rotation steps, each row followed by its count of steps
The counts run from 0 to 790.
146; -209; 84; 390; 225; -1; -109; 93; 534; 230; -78; 221; 75; -70; -222; 153; 219; 178; 287; -2; -314; 317; -470; -5; 82; 7; 127; -65; 188; -217; 105; -252; 280; -218; 335; 84; 20; 11; 116; 171; 100; 72; 95; -243; -105; -44; -254; 94; -39; -315; 63; 474; 167; 412; 151; 109; -559; -58; -134; -15; -243; 88; 43; -134; 376; -290; -68; -254; 30; 343; -112; -71; 288; -35; 87; 131 => 86
-153; -295; -178; 204; 5; -119; 222; 35; 356; 176; -105; -30; 68; 167; -142; 125; 287; 330; 318; -69; -352; 175; -198; -234; 378; 277; 52; -103; 107; -214; 71; -97; 171; -266; 266; 121; -140; 28; 201; -134; -77; -72; 176; -246; -147; 284; -317; -169; -159; -53; -168; 238; 80; 579; 295; -30; -547; 68; 62; 32; -421; -43; 110; -124; 243; -307; -107; 162; 344; -130; -128; 42; 16; -88; 29; 270 => 515
173; -299; -194; 370; 58; -64; -151; 179; 451; 141; -467; 291; 270; -101; -334; -156; 188; 100; -48; 43; -114; 59; -321; -34; 260; 199; 174; 90; -42; -201; 60; -74; 381; -86; 377; -50; -250; 68; -15; 203; -30; 40; 110; 12; -244; 24; -180; -235; -283; -184; 18; 343; 30; 400; 310; 249; -548; -223; 130; -199; 15; 113; -122; -72; 229; -105; -364; 58; -143; 91; 137; -227; 9; 266; 220; 14 => 338
187; -144; -156; 483; -112; -1; -61; 93; 295; 258; -235; 74; 211; -11; -133; -208; 264; 206; 247; -41; -113; 254; -231; -305; 417; 90; 136; -207; -52; -36; 350; -216; 278; -244; 411; 173; -305; -10; 74; -6; 120; 116; 294; -5; -179; 183; -351; 122; -177; -166; 95; 271; 60; 541; 308; 220; -564; -101; -64; 3; -355; 122; -136; -127; 92; -270; -59; 205; 213; 60; -61; -112; 11; 149; 157; 168 => 739
-78; -234; -402; 128; 272; -276; 143; 349; 423; 194; -257; 171; 172; 51; -151; 34; 189; 117; 348; 200; -66; 152; -243; -115; 487; 435; 214; 204; 208; -258; 125; -223; 72; -56; 309; -10; -335; -74; -78; 12; 178; 11; 188; -319; -263; 55; -77; -109; -179; -253; 46; 97; 103; 443; 269; 185; -522; -165; -150; -232; -349; 99; 23; -127; 217; -187; -151; 37; 5; -97; 34; -116; -83; 136; 26; 123 => 184
-45; -104; -26; 453; 29; 65; 6; 58; 402; 158; -179; 213; 2; -172; -101; 287; 90; 254; 116; -140; -305; 296; -324; -90; -3; 110; 174; -191; 11; -89; 125; 51; 411; -371; 351; -48; -52; 62; 310; 11; -92; 123; 101; -205; -204; 178; -362; -92; -123; -133; -221; 535; -16; 584; 222; 124; -427; -200; -16; 41; -141; 157; 46; -115; 510; -294; -152; -14; 232; 261; -77; 75; 209; -26; 72; 223 => 518
329; -282; -125; 320; 206; -6; -40; 252; 375; 135; -39; 185; 108; 47; -265; 68; 220; 104; -40; -47; -310; 228; -272; -153; 180; 49; 196; -229; 31; -224; 215; -17; 358; -348; 346; -103; -215; 161; 124; 209; -73; 80; 48; 66; -133; -52; -393; -126; -304; -295; 31; 551; 57; 490; 292; 166; -546; -70; 105; 19; -15; 80; 71; 24; 219; -36; -200; 17; 160; 95; -139; -22; -11; 331; 432; 39 => 8
296; -172; -58; 194; 115; -72; -68; 67; 396; 48; -302; 177; 73; 8; -215; -149; 108; 364; 304; -61; -261; 329; -307; -57; 338; -24; 231; 12; 87; -197; 409; 56; 305; -76; 218; -143; -232; -23; 268; -46; 13; 28; 282; -127; -229; -33; -251; -191; -154; -273; 28; 551; -38; 433; 500; 65; -555; -101; -21; -66; -223; 174; 18; -157; 153; -257; -164; -53; 138; 194; -54; 8; 197; 149; 221; 131 => 111
-14; -350; -314; 182; 40; -171; 54; 222; 361; 209; -275; 149; 201; 146; -348; 53; 318; 41; 75; 197; 5; 8; -339; -77; 339; 423; 162; 60; 51; -250; -105; -241; 192; -318; 329; 79; -198; 104; -130; 198; -37; -1; -129; -57; -253; 174; -128; -223; -294; -125; 2; 152; 66; 507; 152; 301; -660; -39; 125; -204; -129; 104; 79; -55; 287; -137; -456; 207; 53; -167; 44; -217; -55; 94; 181; 50 => 123
-223; -165; -328; 180; 113; -110; 10; 318; 493; -8; -56; 167; -100; -109; -8; -17; 216; -68; 115; -51; -188; 173; -259; -136; 253; 306; 33; -8; 152; -436; -62; -295; 78; -245; 635; -119; 128; 145; -74; 181; -182; 30; 161; -295; -181; 35; -254; -65; -365; -131; -110; 252; 46; 376; 249; 213; -556; -279; -10; 155; -265; 178; 159; -190; 195; -58; -167; 17; 226; -100; -35; -14; 76; -14; 54; 177 => 372
67; -201; -334; 282; 27; -156; -95; 280; 463; 187; -288; 280; 354; 39; -172; 95; 248; 75; 17; 128; 7; 295; -261; -204; 258; 180; 284; -100; -17; -175; 179; 65; 117; -257; 263; -98; -135; -212; 247; 129; 195; 137; 359; -205; -288; 10; -343; -84; 32; -150; -93; 282; 67; 355; -28; 457; -660; 75; -214; -92; -222; 9; -72; -117; 170; -205; -176; 29; -126; 135; 27; -40; -78; 179; -81; 197 => 244
-124; -264; -104; 181; -102; -168; 201; -60; 279; 171; -230; 114; 105; 186; -192; 97; 319; 227; 422; -22; -158; 131; -394; -173; 343; 227; 52; 72; 111; -319; -21; -9; 191; -251; 92; 78; 2; -57; 155; -13; -14; 11; 192; -282; -268; 220; -297; -192; -9; 3; -199; 398; 222; 501; 165; 133; -686; 170; -128; 139; -442; 135; 133; -235; 241; -357; -366; 53; 217; -95; -116; -81; 65; -88; -155; 192 => 732
123; -374; -196; 93; -52; -97; 64; 109; 321; 159; -185; 196; -72; 213; -244; 15; 329; 10; 106; -27; -93; 190; -403; -138; -29; 222; -102; -109; 61; -280; -109; -137; 359; -348; 392; 90; -10; 369; 100; 220; -201; -41; 200; -89; -173; 67; -311; -91; -237; -64; -69; 459; 132; 390; 80; 251; -628; 67; 147; 193; -63; 116; 203; -224; 237; -344; -284; 44; 386; 146; -151; -88; 199; -38; 135; 221 => 145
-180; -116; -194; 381; 9; -102; -92; 199; 604; -60; -207; 390; 64; -177; -84; 0; 275; -72; 85; -74; -236; 122; -214; -104; 302; 343; 89; -59; 31; -398; -185; -126; 153; -157; 554; -93; 129; -47; 100; 192; -109; -36; 309; -364; -285; 37; -238; -172; -236; -149; -109; 405; 74; 295; 166; 243; -504; -266; -147; 92; -219; 139; -58; -205; 145; -55; -177; -123; 3; -6; 63; -108; -18; 255; -191; 196 => 156
106; -47; -416; 206; 35; 27; -79; 67; 427; 187; -129; 51; 268; 66; -141; 163; 213; 245; -1; -99; -177; 421; -251; -415; 425; 92; 374; -149; 44; -230; 262; -91; 221; -313; 338; -112; -285; -72; 106; -79; 50; 4; 43; -22; -151; 170; -447; -226; -155; -227; -42; 190; -139; 440; 156; 427; -410; -218; -77; -42; -305; -26; 75; 95; 108; -252; -189; 43; 93; 33; 62; 88; 146; 270; 154; 240 => 192
-154; -166; -256; 287; 20; -169; -26; 130; 372; 142; -248; 345; 79; -103; -266; 266; 57; 73; 27; 232; 100; 83; -402; -61; 126; 419; 91; -4; 61; -205; -144; -161; 314; -346; 256; -229; -107; -3; 12; 159; -90; 58; -41; -268; -414; 155; -113; -78; -196; -139; -168; 245; -28; 472; 105; 346; -521; -270; 25; -134; -203; 206; 183; -63; 524; -207; -488; 3; 29; 68; 26; -133; -66; 64; 58; 137 => 425
39; -375; -198; 212; 228; -203; 76; 277; 360; 383; -93; 287; 25; 59; -340; 410; 84; -7; 96; 76; -246; 23; -417; -105; 7; -17; -71; 64; 119; -267; -150; -192; 211; -241; 291; 113; -131; 92; 54; 111; -24; 49; 55; -35; -151; 10; -326; 20; -148; -118; 30; 520; 245; 407; 113; 19; -651; -137; 76; 69; -208; 132; 326; -25; 462; -206; -284; 79; -50; 206; -23; -154; 95; 45; 244; 79 => 612
-91; -223; -138; 146; -34; -202; 36; 204; 440; 19; 38; 250; -1; 97; -269; 120; 308; -17; 7; 76; -123; 120; -325; -111; 264; 355; 30; -86; 104; -460; -174; -94; 98; -392; 305; -274; 241; 43; 143; 323; -162; -63; 51; -349; -269; -9; -256; -185; -169; -140; -176; 478; 102; 338; 159; 316; -664; -14; 10; 144; -224; 68; 196; -109; 244; -100; -377; -97; 119; -126; -73; -72; -97; 158; 20; 122 => 753
17; -315; -63; 167; -54; -120; 163; -36; 395; 162; -126; 187; 130; 261; -207; 108; 418; 115; 360; -93; -253; 246; -339; -256; 230; 150; 11; -77; 132; -251; -50; 50; 317; -84; 171; 152; -19; 25; 205; 24; 59; -71; 350; -277; -124; 107; -315; -81; 21; -123; -34; 490; 260; 361; 59; 121; -648; 182; -101; 177; -308; 89; -17; -200; 162; -432; -205; -140; 267; 76; -132; -83; 127; 43; -178; 294 => 83
-149; -249; -487; -19; -125; -269; 135; 179; 280; 295; -300; 275; 193; 228; -354; 284; 141; 199; 67; 204; -14; 125; -263; -229; 221; 232; -84; 144; 12; -390; -154; -214; 52; -241; 181; -20; -209; -230; 127; -36; -76; -299; 76; -75; -275; 63; -369; -180; -164; -107; -126; 234; 147; 280; 91; 384; -520; -187; -6; 45; -336; -137; 250; 40; 202; -340; -296; 38; -118; 27; 162; -226; -176; 157; 89; 176 => 263
170; -400; -62; 159; -12; -97; 36; 110; 462; 128; -306; 105; 167; 434; -205; -33; 299; 111; 353; -150; -286; 168; -369; -131; 400; 116; 175; -31; 36; -294; 28; 6; 78; -120; 333; 373; -68; -17; 106; 139; 198; 40; 343; -223; -88; 98; -327; -84; -22; -148; -1; 401; 251; 419; 138; 194; -638; 213; -146; 33; -216; 99; -27; -240; 151; -270; -230; 41; 101; 28; -20; -24; 114; 9; -11; 98 => 247
-118; -320; -341; 170; -145; -195; 74; 78; 331; 190; -202; 122; 176; 282; -284; 51; 296; 13; 63; 97; -41; -10; -361; -230; 405; 385; 60; 36; -1; -286; -173; -260; 101; -317; 329; 76; -122; 120; -154; 180; -55; -9; 5; -161; -253; 274; -131; -179; -201; -12; -43; 208; 134; 431; 52; 327; -646; -57; 108; -56; -307; 202; 161; -63; 262; -182; -548; 207; 92; -177; 36; -154; -56; 81; 102; 80 => 124
23; -202; -315; 124; 98; -263; -61; 165; 417; 246; -47; 233; 45; 149; -404; 148; 116; 172; 119; 222; -140; 108; -304; -165; 246; 127; -125; 63; 141; -374; -57; -623; 3; -209; 429; 50; -209; -110; 6; 23; -77; -244; 84; -156; -142; 1; -290; 146; -227; -274; 196; 178; 143; 261; 234; 160; -603; -196; 1; -34; -407; -27; 267; -5; 202; -313; -72; -53; -70; 215; 9; -169; -63; 273; 227; 164 => 695
27; -134; -158; 233; 101; -97; -141; 25; 547; 103; -213; 374; 129; -38; -534; 118; -9; 82; -120; 75; -213; 22; -416; -5; 185; 172; 99; -135; 69; -327; -166; -332; 267; -72; 435; -147; -90; -205; 67; 129; -175; -241; 41; -255; -229; -29; -250; -24; -206; -292; -79; 305; 51; 254; 253; 219; -454; -426; 24; 5; -194; 75; 67; 70; 368; -248; -343; -252; -93; 209; 57; -132; -11; 355; 202; 124 => 477
109; -203; -284; 333; 84; -78; -110; 264; 424; 333; -57; 208; 74; -67; -84; 236; 436; 260; 220; 159; -123; 434; -279; -281; 52; 270; 38; -38; 8; -256; 97; -232; 252; -487; 333; 78; -115; 126; 54; 72; 135; 117; -54; 6; -183; 18; -283; -79; -75; -253; 178; 283; 21; 425; 0; 312; -575; 19; -36; -162; -285; -29; 95; -144; 233; -362; 71; -17; -44; 185; 2; -127; 197; 69; 0; 301 => 304
30; -139; -336; 346; -136; 18; 58; 14; 240; 94; -244; 263; 39; 123; -169; 34; 222; 36; 167; -81; -29; 217; -211; -378; 173; 382; 74; -134; -87; -157; -204; -316; 435; -291; 455; 330; -320; 179; -117; 27; 54; -30; 145; -75; -224; 230; -224; -4; -347; -268; -5; 111; 60; 418; 20; 476; -313; -331; -57; -1; -235; 227; -20; -104; 159; -362; -195; -57; 299; 124; 20; -176; 122; 119; -12; 209 => 280
9; -121; -322; 359; 45; -151; -33; 353; 550; 108; -312; 305; 193; -28; -38; -18; 194; 136; 202; 63; -78; 254; -43; -200; 281; 351; 138; -110; -78; -126; 194; -73; 178; -156; 440; 59; -278; -179; 188; -11; 142; 61; 471; -176; -261; 61; -324; -59; -196; -252; -57; 226; 47; 447; 268; 300; -522; -144; -231; -147; -274; 0; -225; -218; 97; -174; 99; 92; -21; 106; 40; -126; -159; 221; -55; 196 => 461
-119; -98; -161; 187; -116; -194; 249; 54; 92; 137; -177; 326; -99; 29; -216; 78; 35; 4; 447; 48; 22; 104; -326; -225; 228; 297; -96; 30; 117; -300; -187; -236; 223; -180; 205; 51; -146; -47; -19; 29; -81; -106; 209; -291; -395; 67; -271; 26; -292; -193; -99; 452; 277; 351; 279; 217; -437; -325; -168; 265; -429; 389; 210; -94; 233; -338; -329; -104; 222; 27; -54; -289; -83; 84; 17; 140 => 507
-184; -309; -319; 72; 146; -70; 131; 347; 474; 62; -104; 91; -62; -19; -98; -69; 299; -118; 257; -44; -265; 79; -295; -64; 222; 257; -41; 87; 211; -443; -59; -276; 91; -225; 581; -28; 65; 166; -65; 208; -211; 5; 205; -275; -106; 30; -265; -166; -343; -69; -10; 372; 171; 412; 302; 85; -551; -156; 78; 146; -209; 141; 171; -187; 198; -45; -178; 37; 216; -48; -61; -82; 74; -34; 112; 103 => 371
105; -234; -172; 180; 119; -37; -20; 269; 397; -32; -122; 331; -121; 178; 7; 196; 59; -20; 167; -108; -106; 399; -287; -128; -27; 293; 203; -63; -48; -270; -39; 40; 245; -304; 455; 183; -71; 222; 130; 155; 161; 86; 215; -205; -175; -55; -314; -21; -133; -344; -69; 461; 36; 412; 41; 442; -385; -189; -213; 32; -75; 177; 93; -325; 290; -247; -91; -187; 231; 344; 12; -64; 224; 42; 36; 134 => 466
208; -293; -85; 127; -44; -95; -52; 46; 434; 66; -285; 151; 83; 386; -100; -31; 292; 7; 326; -248; -246; 231; -386; -181; 341; 58; 167; -16; 27; -338; -5; -12; 119; -89; 347; 309; 36; 82; 75; 174; 111; 51; 397; -202; -77; 116; -340; -76; -52; -181; -10; 553; 153; 314; 167; 273; -621; 100; -137; 118; -235; 185; 36; -281; 84; -287; -252; -16; 240; 80; 27; -1; 251; 29; 19; 131 => 248
117; -123; -162; 260; -97; 18; -108; 199; 387; 187; -176; 215; -94; -66; -198; 30; 397; 359; 230; 98; -93; 459; -246; -66; 34; 294; 68; 1; -91; -333; 173; -258; 164; -509; 318; 27; -26; 21; 238; 51; 33; -93; -125; -31; -290; -46; -329; -196; -258; -237; 21; 332; -67; 442; 251; 455; -364; -76; -116; -31; -211; -92; 106; -102; 91; -374; 109; -113; 41; 247; 49; -255; 67; 28; -24; 236 => 139
267; -451; -324; 143; 203; -83; -35; 389; 496; 106; -248; 265; 143; 203; -288; 31; 190; -26; -7; 123; -68; 167; -257; -103; 77; 355; 268; -49; 54; -217; 73; -59; 334; -271; 439; 70; -244; 246; -26; 306; 104; 83; 135; -46; -213; -47; -180; -115; -240; -318; 41; 266; 11; 495; 64; 383; -567; -78; 63; -256; 91; 74; 1; -165; 271; -123; -191; 8; 67; 107; 1; -127; 19; 165; 297; 94 => 771
188; -162; -256; 565; -197; -7; -27; 56; 362; 281; -220; 262; 355; -106; -226; 68; 425; 160; 52; 32; -117; 212; -207; -361; 221; 140; 120; -227; -156; -44; 103; -6; 420; -324; 325; 101; -300; -84; 175; 53; 119; 91; 206; 105; -228; 147; -419; -118; -109; -127; 60; 370; 123; 429; 25; 300; -596; -31; -40; -6; -196; 39; -161; -56; 128; -213; -97; 119; 37; 77; -27; -165; 32; 307; -11; 283 => 522
11; -183; -430; 88; 120; -193; 70; 314; 316; 89; -255; 33; 104; 74; -188; -118; 74; 111; 160; 191; 54; 240; -219; -118; 432; 361; 259; 103; 117; -265; 257; -164; -4; -270; 400; -134; -222; -112; 83; 112; 44; 6; 158; -264; -370; -35; -249; -69; -270; -309; -137; 142; -16; 505; 394; 388; -474; -148; -147; -35; -394; 70; 62; -36; 146; -116; -156; 39; 136; -49; 19; -150; -302; 129; 197; 38 => 348
28; -208; -234; 200; 84; -13; 39; 299; 238; 262; -136; 141; -14; -71; -202; 54; 211; -3; 251; -50; -263; 165; -373; -177; 131; -11; -86; 100; 128; -419; 31; -430; 114; -306; 487; 158; -42; 90; -31; 152; -170; -43; 108; 5; -100; -46; -436; -39; -444; -135; 148; 518; 219; 278; 285; 157; -483; -247; -3; 323; -340; 160; 275; -2; 68; -175; -146; -35; 84; 118; -2; -255; 173; 23; 205; 78 => 67
34; -282; -378; 204; -132; -211; 182; 390; 106; 219; -205; 317; 88; 133; -239; 122; 184; -65; 92; 98; -57; 36; -160; -333; 126; 194; -48; -45; -69; -195; -39; 42; 203; -382; 301; 41; -325; 107; 100; 116; -28; -14; 210; 93; -318; 87; -464; -24; -394; -157; -67; 479; 240; 430; 159; 267; -525; -108; 21; 143; -210; 149; 187; -5; 148; -175; -318; 186; 146; -59; -3; -226; -317; 298; 228; 102 => 749
165; -106; -312; 284; 19; -25; 19; 120; 317; 145; -285; 340; 229; -288; -319; -136; 277; -10; 90; 36; -69; 153; -316; -189; 254; 161; 151; -19; 59; -303; 42; -94; 521; -180; 271; -208; -266; 23; -61; 182; -36; -27; 106; 3; -335; -124; -260; -279; -416; -244; 55; 430; 80; 277; 292; 330; -383; -381; 40; 22; -138; 232; -28; 55; 133; -119; -339; -134; 1; -27; -17; -291; 36; 373; 201; 145 => 502
246; -321; -109; 316; 141; -38; -38; 153; 456; 124; 13; 153; 155; 124; -391; 19; 335; 112; -106; -15; -383; 140; -253; -117; 304; 178; 193; -264; 17; -265; 116; -86; 337; -344; 385; -8; -197; 215; 75; 176; 25; 5; -111; -7; -124; 21; -300; -233; -258; -289; 130; 492; 61; 485; 308; 119; -565; -33; 174; -125; -30; -9; 8; 14; 244; -69; -235; -42; 33; -38; -111; -60; -40; 318; 358; 108 => 9
